m =
[[143 122 158 114 126 117 124]
 [132 126 130 124 124 120 132]
 [136 118 125 132 137 140 134]]
m[0, 0] -> 143
m[:, 6] -> [124, 132, 134]
m[:, 1] -> [122, 126, 118]
m[1, 5] -> 120
m[2] -> [136, 118, 125, 132, 137, 140, 134]
m[0, 6] -> 124
m[1, 6] -> 132
m[2, 1] -> 118

x = array([137, 130, 115, 121, 115, 125, 117, 152])
x[0]	137

arr =
[[132 117 125 118 122 120]
 [121 113 137 111 144 117]
 [130 122 130 136 126 131]
 [143 138 126 118 132 120]
 [130 119 126 134 120 138]
 [143 142 130 134 130 118]
 [118 125 124 137 136 137]
 [122 122 106 125 119 117]
 [114 125 150 125 135 124]
 [134 133 147 142 128 139]]
arr[0, 0]: 132
arr[:, 2]: [125, 137, 130, 126, 126, 130, 124, 106, 150, 147]
arr[1]: [121, 113, 137, 111, 144, 117]
arr[8]: [114, 125, 150, 125, 135, 124]
arr[4, 0]: 130
arr[:, 1]: [117, 113, 122, 138, 119, 142, 125, 122, 125, 133]
arr[8, 0]: 114
arr[5]: [143, 142, 130, 134, 130, 118]
arr[:, 5]: [120, 117, 131, 120, 138, 118, 137, 117, 124, 139]
arr[4, 3]: 134
arr[3, 0]: 143
arr[:, 3]: [118, 111, 136, 118, 134, 134, 137, 125, 125, 142]
arr[9]: [134, 133, 147, 142, 128, 139]
arr[5, 0]: 143
arr[2, 3]: 136
arr[6, 5]: 137
arr[3, 4]: 132
arr[0, 4]: 122
arr[5, 4]: 130
arr[8, 5]: 124

A = [112 135 127 124 124 157 132 140]
A[0]	112
A[1]	135
A[5]	157

a =
134	136	136	132	137	117	153	127	129	139	136	133
130	119	130	127	118	135	116	131	132	122	125	129
a[0,0] => 134
a[:, 11] => [133, 129]
a[1,11] => 129
a[:, 5] => [117, 135]
a[1] => [130, 119, 130, 127, 118, 135, 116, 131, 132, 122, 125, 129]
a[0,4] => 137

X =
[[129 140 134 142 140 121 123]
 [125 105 127 142 129 127 148]
 [109 110 131 141 141 139 131]
 [112 121 134 146 148 136 123]
 [113 128 134 141 145 135 120]
 [110 109 128 133 134 138 133]
 [141 132 131 149 133 114 143]
 [133 118 128 145 128 120 150]
 [135 134 133 143 137 118 128]
 [135 135 133 143 137 118 129]
 [133 141 134 150 140 116 133]
 [126 110 126 136 125 128 145]
 [135 117 125 132 121 122 144]]
X[0, 0]: 129
X[4, 5]: 135
X[6, 5]: 114
X[:, 1]: [140, 105, 110, 121, 128, 109, 132, 118, 134, 135, 141, 110, 117]
X[5, 5]: 138
X[1, 6]: 148
X[2, 4]: 141
X[7, 1]: 118
X[0, 4]: 140
X[6, 1]: 132
X[7]: [133, 118, 128, 145, 128, 120, 150]
X[12, 0]: 135
X[4]: [113, 128, 134, 141, 145, 135, 120]
X[5, 0]: 110
X[10, 4]: 140
X[9, 3]: 143
X[10, 2]: 134
X[6, 2]: 131
X[:, 3]: [142, 142, 141, 146, 141, 133, 149, 145, 143, 143, 150, 136, 132]
X[10]: [133, 141, 134, 150, 140, 116, 133]
X[8, 3]: 143
X[3, 2]: 134
X[2, 5]: 139
X[9, 4]: 137
X[:, 5]: [121, 127, 139, 136, 135, 138, 114, 120, 118, 118, 116, 128, 122]
X[6, 6]: 143
X[9]: [135, 135, 133, 143, 137, 118, 129]
X[8, 6]: 128
X[12, 1]: 117
X[0, 3]: 142
X[6, 0]: 141
X[8, 0]: 135
X[6]: [141, 132, 131, 149, 133, 114, 143]
X[1, 3]: 142

data =
[[115 136 112 118 141 134 133 114 143 118 139 114 146 117 109]
 [110 139 105 115 142 137 136 106 149 116 144 110 151 112 105]
 [111 137 110 113 137 135 135 112 139 113 138 111 140 112 110]
 [138 122 143 137 115 120 124 145 112 138 118 141 111 141 147]
 [137 122 138 131 117 126 128 134 117 132 121 137 114 132 142]]
data[0, 0]: 115
data[-3, 0]: 111
data[3, 13]: 141
data[4, -5]: 121
data[:, 8]: [143, 149, 139, 112, 117]
data[2, -12]: 113
data[:, 0]: [115, 110, 111, 138, 137]
data[3, 5]: 120
data[4, -11]: 117
data[-3, -13]: 110
data[-4, 12]: 151
data[:, 13]: [117, 112, 112, 141, 132]
data[-5]: [115, 136, 112, 118, 141, 134, 133, 114, 143, 118, 139, 114, 146, 117, 109]
data[4]: [137, 122, 138, 131, 117, 126, 128, 134, 117, 132, 121, 137, 114, 132, 142]
data[1]: [110, 139, 105, 115, 142, 137, 136, 106, 149, 116, 144, 110, 151, 112, 105]
data[:, 7]: [114, 106, 112, 145, 134]
data[-4, 14]: 105
data[1, 8]: 149
data[4, -9]: 128
data[-1, 1]: 122
data[0, -5]: 139
data[2, 9]: 113
data[-1, -6]: 132

M = [128 121 115 107]
M[0]: 128
M[1]: 121
M[2]: 115

B =
[[142 135 134 129 129 144 129 104]
 [150 109 119 134 128 132 132 111]
 [145 139 149 152 111 142 126 135]
 [121 150 154 141 123 132 148 116]]
B[0][0] -> 142
B[2][-1] -> 135
B[-3][-6] -> 119
B[-4][2] -> 134
B[:, -4] -> [129, 128, 111, 123]
B[-3] -> [150, 109, 119, 134, 128, 132, 132, 111]
B[-4][-7] -> 135
B[:, 0] -> [142, 150, 145, 121]
B[3][1] -> 150
B[-1][-1] -> 116
B[-1][-4] -> 123

grid = [131 125 108 118 144 141 145 105 149 112 113 118 132]
grid[0]: 131
grid[8]: 149
grid[2]: 108
grid[3]: 118
grid[5]: 141

W =
[[136 118 134 125 119 116 120 114]
 [136 102 139 130 119 114 111 110]
 [132 108 122 131 125 122 108 101]
 [138 117 139 118 126 126 120 101]
 [133 109 125 132 120 116 110 107]
 [134 100 134 132 122 117 107 105]
 [134 100 134 131 124 120 107 103]
 [134 110 127 128 126 124 111 102]
 [132 108 124 132 121 117 109 105]
 [138 123 140 118 124 125 120 114]]
W[0][0] -> 136
W[8] -> [132, 108, 124, 132, 121, 117, 109, 105]
W[7] -> [134, 110, 127, 128, 126, 124, 111, 102]
W[0][2] -> 134
W[7][2] -> 127
W[:, 3] -> [125, 130, 131, 118, 132, 132, 131, 128, 132, 118]
W[2][7] -> 101
W[2][5] -> 122
W[4] -> [133, 109, 125, 132, 120, 116, 110, 107]
W[:, 2] -> [134, 139, 122, 139, 125, 134, 134, 127, 124, 140]
W[1][3] -> 130
W[8][0] -> 132
W[:, 7] -> [114, 110, 101, 101, 107, 105, 103, 102, 105, 114]
W[9][4] -> 124
W[9][6] -> 120
W[0] -> [136, 118, 134, 125, 119, 116, 120, 114]
W[6] -> [134, 100, 134, 131, 124, 120, 107, 103]
W[5][3] -> 132
W[9][5] -> 125
W[4][7] -> 107
W[9][1] -> 123
W[1][6] -> 111
W[3][0] -> 138
W[:, 0] -> [136, 136, 132, 138, 133, 134, 134, 134, 132, 138]
W[5][2] -> 134
W[7][1] -> 110
W[:, 6] -> [120, 111, 108, 120, 110, 107, 107, 111, 109, 120]
